128 stands for zero in the data rows.
Some points, one per row:
[149 177  74 114 145 153 151 159]
[201 183 151 136 143 172 148 116]
[146 148  98 127 118 134 155 140]
[ 36  47 162 142  98  78  90 104]
[138 127 154 138 119 146 134 106]
[117 142  88 122 139 106 128 160]
[114 107 159 132 120 109 114 110]
[107 110 128 129 122 123 128 126]
[144 145 111 125 134 126 141 139]
[157 136 122 130 144 147 143 134]
[131 133 127 127 125 133 131 125]
[134 141 123 125 134 136 131 131]
[129 139 105 118 141 131 129 147]
[ 72  77 128 127 107  94 104 125]
[150 142 122 124 138 145 136 129]
[144 151  84 125 127 144 154 148]
[149 145 119 123 135 141 125 135]
[153 146  93 127 121 140 156 143]
[156 149 122 128 128 145 147 130]
[136 136 123 128 137 137 136 135]
[150 153 101 122 140 136 146 140]
[135 127 129 125 136 136 132 135]
16 more points follow, each with its number after it:
[158 168  93 121 146 159 162 149] 0
[130 129 125 122 146 126 117 133] 1
[147 150 107 121 143 155 136 141] 2
[129 121 149 131 129 143 120 117] 3
[100  86 177 131 134 121  95 104] 4
[129 126 128 128 126 133 123 131] 5
[ 53  68 180 141  92  93  87  94] 6
[181 168 109 126 154 158 162 140] 7
[143 154 113 118 135 122 133 139] 8
[134 151  94 127 128 135 147 144] 9
[131 145 114 126 129 141 136 136] 10
[129 132 122 126 126 125 139 131] 11
[139 117 187 141 110 127 127  91] 12
[115  73 185 134 132 113  98  99] 13
[179 167  94 120 167 170 159 159] 14
[152 147  91 118 135 128 147 150] 15
Which three of these numbered points are nearest to each point below, ignoring the direction in which the first points spread most? Their numbers follow each, nearest first.
[144 141 103 120 142 148 155 140] > 0 11 2
[120 107 149 130 129 142 123 115] > 3 4 7
[132 135 124 128 132 125 143 127] > 11 7 10
[ 91 120 110 129 110 103 111 134] > 9 15 8
[126 136 115 127 133 136 133 137] > 10 2 0
[132 121 118 123 147 142 124 143] > 14 2 1
[151 131 118 127 136 134 141 135] > 7 11 5
[184 183  93 120 145 161 157 151] > 11 10 5
[111 100 144 121 152 124 105 127] > 1 14 2
[208 157 161 137 159 178 143 115] > 13 4 12
[ 99  90 165 136 117 113 102 108] > 3 6 4
[119 133  80 119 139 127 118 162] > 15 9 0
[128 124 133 130 126 121 130 123] > 11 7 5
[  0  20 177 138  85  43  58  96] > 8 5 11
[115  85 203 141 109 139 104  82] > 12 13 4
[ 75 117 117 134  83  75 123 124] > 9 15 8
